One turn moves each row of this set onto another row. After a few examples, where does it send each row asked below?
k_621: [-10  -6   2   2 -11   5  -5 -12 -49   2  12  -8 -14  -3  24  10  -7 -18
 -28 -27  13 -10  30 -19 -10  -3  27  18   4 -34 -32  19 -20   6   7  -8]
k_884: [  3 -19  22 -18 -23  -9  -3  -8 -29 -13   8 -32  19  -7  13  11 -31 -27
 -16  -8   6 -14  26  -6 -14  -5  28 -15 -19 -27 -16  18  -2  12 -20 -12]
k_40: [-14  10   2  -2 -19   7  -7 -13 -62  -6  10  -9 -11  -8  25  16 -18 -26
 -30 -30  20  -9  28 -19 -12  -2  24  17  11 -25 -31  20 -10   2  -3 -11]
k_738: [ -4  -8  24 -18 -25  -6 -13  -4 -38 -20   7 -33   5   4   3  20 -21 -24
 -13 -15   9 -13  34  -8 -11  -6  27 -16 -16 -29  -8  18  -7   7 -19 -13]
k_908: [  4   7   0 -23 -16  -5 -13  -6 -56  -2 -13 -23  16  -2  17   4   2 -18
 -19  10 -16  -4  35  17  18 -20  30  -7  28 -15 -19  17   1  36 -12  13]
k_225: [-30  15   0 -10   1   6   7 -13 -42  -5  -8 -21   0   0   8  -6  -2 -10
 -34  11 -14  -1  24  12  -2 -22  37   9  21  -7 -17   6  10  14  -5   8]
k_684: [  5 -13   8 -25 -15   5 -32 -18 -14 -10   8  -3   9   0   2  13 -10 -11
 -18  15  10 -17  33  24 -27  -6  -4 -21   4 -12 -17  19   0  31 -17   5]
k_596: [-17   9   0 -28   9   4  11  -7 -49  -8  -8 -26  21 -20  24   9  -9 -24
 -19   1  -6   2  22  16   2  12  22  -2  38 -17 -10  13   4  25 -17  -8]
k_103: [-18 -11  18 -14 -17   5 -13  -4 -30 -23   1 -35   9   5   9  17 -29 -32
 -26 -19   0 -11  41 -10  -8   2  23 -10 -16 -21 -15  10  -6  14 -26 -11]
k_876: [  7  -1 -13  -9 -17  19 -15 -15 -53   8  25  14   0  -4  15  -1 -12  -4
 -35   8  20  -3   8  11  -8   7  -6  -1  25  -8 -34  23  -9  19 -15   9]
k_341: [  1   5 -16 -10 -12  24 -15 -10 -55   0  22  16   0  -4  12   1 -17   0
 -45   4   8 -11  10  11  -8  -8  -3   0  28 -21 -37  23 -11  20  -6   5]
k_397: [  5  -4  13 -33 -19  16 -34 -12 -24 -13   9  -8  18   3   2   8 -13  -2
 -24  16   3  -7  31  25 -19   4   5 -23  -2 -13 -13  16 -11  28 -28   3]
k_90: [  7   1  12 -25 -25   9 -24 -20 -25 -14  13  -9  13   2   1   5 -17  -9
 -11  12  18 -10  29  21 -26  -7   1 -30   2  -2 -17  23   0  25 -25   3]
k_959: [-18  -3  -5  12 -13   2 -10 -11 -59   2  17 -15 -16   1  20   7 -17 -30
 -37 -27  12  -9  23 -11  -3  -2  18  16  10 -26 -36   9  -8   6   0  -2]
k_456: [-18   1   9 -26   7   2  12  -7 -48  -6  -6 -23  21 -14  24   6 -10 -33
 -19  11 -16  -2  23   5  -1  14  33  -2  30 -10 -14  24  10  20 -20  -3]
k_471: [-35  17 -10 -17  -3   5   2 -10 -31   1  -5 -21  13   0   8  -2 -14 -13
 -26  12  -9   3  20  13   0 -22  38  -5  26  -3 -22   5   6  13  -4   3]
k_979: [-15   2 -13 -10 -24  13  -5 -21 -50  -2  18  13  -6  -6  24   4 -14  -4
 -40  10  18 -17  18  -1 -15   1 -17   6  26 -13 -18  35  -7  20  -7  -2]
k_630: [  4  -3   4 -30 -20  17 -29 -10 -23 -14  10  -2  13  -1  11   5 -23  -8
 -18  13  -2 -17  36  28 -15   3  -4 -28  13 -15 -20  14   0  31 -32   3]
k_289: [ -2   0 -17  -7 -15  21  -7 -16 -42   4  19  17   1 -10  17   9 -12  -4
 -38   5  22 -13  20  -2 -16  -4  -8   8  24 -10 -32  36 -12  27 -12   6]
k_362: [  1 -21  19 -17 -21   1  -6  -4 -21 -15   1 -28   7   1   7  14 -22 -26
 -12 -15  11 -14  36 -17  -9  -2  24 -12 -19 -24 -15  10   5  13 -20  -9]
k_601: [  4  12  -3 -17  -9  -4  -9  -5 -63  -9  -8 -21  20   3  19   7   7 -13
 -17   2 -20   6  35   6  18 -23  18  -7  29 -19 -16  15   5  24 -15   3]
k_338: [-10  11 -11  -6 -21  14 -17 -18 -49  12  23  13  -4 -11  14   6 -17  -5
 -32   3  22 -10  10  14 -22  -5  -9   5  25  -9 -24  34  -6  20  -8  -2]
k_795: [-11   0 -12 -17   5   7   3  -9 -44 -22  10 -27  -1   5  27 -13  -4 -22
 -16  11 -13  -9  16  10  17 -21  21 -20  23   2 -23  29   3  11 -16  -8]
k_929: [ -8  -8  -4 -17   0   6  13 -11 -46 -20  -3 -20  -7   1  24 -12 -13 -20
 -24  10 -13  -3  16  13  19 -19  13 -16  34   5 -19  32  -3  18 -14  -2]
k_10: [  4  -4  13 -23 -28  -3 -31 -21 -23 -11  -1 -11  12  -6  11   1 -12  -6
 -23  14  17 -14  29  23 -26 -10  -7 -24   5  -6 -25  16   2  34 -13   5]
k_239: [-18  -1   1   3  -3   9   1  -5 -59  -9  11 -19  -8   3  19  -1 -17 -27
 -33 -23  13  -5  16 -20  -8   1  22  10   7 -37 -43  11 -12   4  -1  -3]
k_933: [ -9   6   0  -1 -20   6  -1 -22 -56 -10  18  -8  -7  -1  28  10 -15 -22
 -31 -18   8 -13  37 -17 -15  -6  35  20   1 -35 -27  14 -13   1   4  -3]
k_21: [-19  -9  18 -13 -20  -2 -15   3 -28 -13  -1 -36  10   7   7   6 -23 -28
 -11 -10  -1 -10  39  -7 -10   3  21 -15 -13 -37 -19   2   2  17 -28  -4]

k_40 moves to k_338
k_795 moves to k_601
And these:
k_621 moves to k_289
k_456 moves to k_225
k_876 moves to k_397
k_10 moves to k_884
k_21 moves to k_239

